In the data rows, the value 128 means zero.
Here is a table of points, one per row:
177 164 181 235 129 154 192 129 182 120 126 058
031 062 135 093 212 156 138 172 097 099 131 207
078 102 120 057 173 130 076 180 092 107 121 178
130 191 202 194 117 168 180 140 166 079 140 068
081 116 129 052 160 137 080 183 094 088 119 159
093 117 108 064 134 102 061 169 093 110 119 160
098 056 094 134 164 112 122 126 121 149 122 186
109 190 181 088 109 155 153 145 126 090 156 117
082 151 167 106 137 169 147 151 132 084 160 140
186 115 113 215 113 098 159 075 142 171 126 093
115 208 196 169 109 164 175 131 160 079 145 075
109 207 182 138 107 174 165 132 152 076 148 094
221 043 019 166 110 040 068 071 116 218 084 128
104 121 109 056 130 111 080 153 091 117 116 152
174 180 125 160 099 120 123 109 151 132 118 075
146 181 163 165 109 154 157 122 161 107 141 073
027 082 140 087 192 162 143 174 103 090 142 187
090 182 176 092 115 170 141 147 132 090 151 128
219 127 055 118 081 083 079 084 126 181 112 097
106 194 174 103 109 170 163 139 151 084 152 106
141 083 089 133 132 092 097 119 125 178 118 152
100 204 189 128 088 166 165 142 147 070 156 106
215 064 038 133 107 044 078 059 114 216 094 123
186 134 071 098 083 090 080 109 124 157 112 095
101 158 188 146 122 173 191 131 137 090 162 127
181 102 081 172 116 090 134 077 139 199 109 111
184 165 099 121 086 100 097 098 138 154 128 085
037 087 141 064 191 161 115 179 087 084 125 191
212 115 048 120 095 069 060 081 129 175 099 099
128 195 169 113 118 172 166 138 147 095 144 095
109 172 168 093 111 162 159 151 130 092 150 122
151 032 055 155 131 056 092 093 109 199 094 155
154 175 154 170 112 139 140 123 164 105 132 064
070 102 140 046 164 144 082 198 082 081 115 162
122 103 098 107 128 116 108 134 109 149 117 162
070 086 136 126 175 135 151 127 126 132 140 190
141 105 086 107 115 092 092 124 111 161 109 147
153 043 057 139 134 083 106 098 111 201 094 156
160 181 142 159 101 131 146 100 160 129 131 073
115 172 183 158 112 162 171 133 141 095 147 098
190 043 028 161 123 046 084 067 117 214 084 146
075 104 157 129 171 152 159 136 130 110 147 177
079 115 150 116 174 164 152 148 125 109 148 173
195 127 060 106 085 085 069 101 129 166 111 097
109 111 115 082 131 125 100 148 108 126 114 161
156 091 088 110 106 091 093 112 107 173 109 143
139 185 195 200 126 176 186 140 178 091 129 061
188 124 115 202 112 096 148 075 147 177 123 097
232 073 029 142 105 045 066 062 122 209 096 123
030 104 172 116 193 169 166 164 121 098 142 189
060 093 133 059 176 148 089 186 083 093 124 180
097 166 172 099 115 164 156 150 122 085 152 129
186 140 146 225 108 123 184 094 161 146 128 074
133 187 170 163 108 161 168 114 160 103 142 083
075 085 142 116 176 145 136 142 116 122 135 184
087 132 163 131 160 169 158 145 135 102 152 154
215 104 038 149 105 070 084 088 114 203 106 109
188 175 111 134 083 108 116 107 144 148 126 079
089 146 180 107 129 167 159 140 117 091 159 142
083 122 119 059 149 129 079 173 097 097 116 159
199 141 075 111 077 094 086 098 129 164 122 093
088 171 179 095 121 159 134 147 124 074 156 143
103 048 093 144 163 104 124 122 131 159 120 185
082 146 191 159 144 178 182 153 140 098 156 142
162 173 195 231 128 169 197 136 182 109 123 054
043 079 127 071 188 143 094 181 084 093 125 197
154 076 091 144 106 083 119 090 113 190 116 128
127 182 175 153 108 155 168 122 152 097 153 079
102 186 173 100 102 163 158 148 143 090 145 118
085 110 122 050 162 128 071 168 090 099 110 165
118 202 185 165 123 172 178 138 163 074 141 083
191 090 082 193 113 091 139 080 137 192 115 109
199 147 153 249 117 115 192 101 173 146 134 070
171 085 074 143 113 082 100 103 117 196 104 129
122 123 096 085 125 102 088 139 113 139 110 158
215 095 034 129 095 062 068 063 130 194 098 119
060 124 191 130 164 173 181 166 125 101 161 175
095 108 126 067 143 135 090 167 098 105 125 163
082 130 164 111 156 165 155 153 116 092 150 153
These points spread out most along one direction. For each point below, how far along it does it lie, from 0 to 99? The average is 50, and the first point in the table lies past the average.
027 082 140 087 192 162 143 174 103 090 142 187 66
098 056 094 134 164 112 122 126 121 149 122 186 45
075 104 157 129 171 152 159 136 130 110 147 177 61
177 164 181 235 129 154 192 129 182 120 126 058 55
219 127 055 118 081 083 079 084 126 181 112 097 26
102 186 173 100 102 163 158 148 143 090 145 118 65
103 048 093 144 163 104 124 122 131 159 120 185 43
162 173 195 231 128 169 197 136 182 109 123 054 59
089 146 180 107 129 167 159 140 117 091 159 142 65
212 115 048 120 095 069 060 081 129 175 099 099 24
090 182 176 092 115 170 141 147 132 090 151 128 66
109 172 168 093 111 162 159 151 130 092 150 122 64
153 043 057 139 134 083 106 098 111 201 094 156 29
100 204 189 128 088 166 165 142 147 070 156 106 68
078 102 120 057 173 130 076 180 092 107 121 178 56
154 175 154 170 112 139 140 123 164 105 132 064 53
082 146 191 159 144 178 182 153 140 098 156 142 68
085 110 122 050 162 128 071 168 090 099 110 165 55
118 202 185 165 123 172 178 138 163 074 141 083 66
097 166 172 099 115 164 156 150 122 085 152 129 65
088 171 179 095 121 159 134 147 124 074 156 143 66
122 123 096 085 125 102 088 139 113 139 110 158 45
075 085 142 116 176 145 136 142 116 122 135 184 57
146 181 163 165 109 154 157 122 161 107 141 073 57
221 043 019 166 110 040 068 071 116 218 084 128 13
199 147 153 249 117 115 192 101 173 146 134 070 45
070 086 136 126 175 135 151 127 126 132 140 190 56
115 208 196 169 109 164 175 131 160 079 145 075 66
215 104 038 149 105 070 084 088 114 203 106 109 22
060 124 191 130 164 173 181 166 125 101 161 175 70
109 111 115 082 131 125 100 148 108 126 114 161 50
156 091 088 110 106 091 093 112 107 173 109 143 35
030 104 172 116 193 169 166 164 121 098 142 189 69
174 180 125 160 099 120 123 109 151 132 118 075 45
188 124 115 202 112 096 148 075 147 177 123 097 36
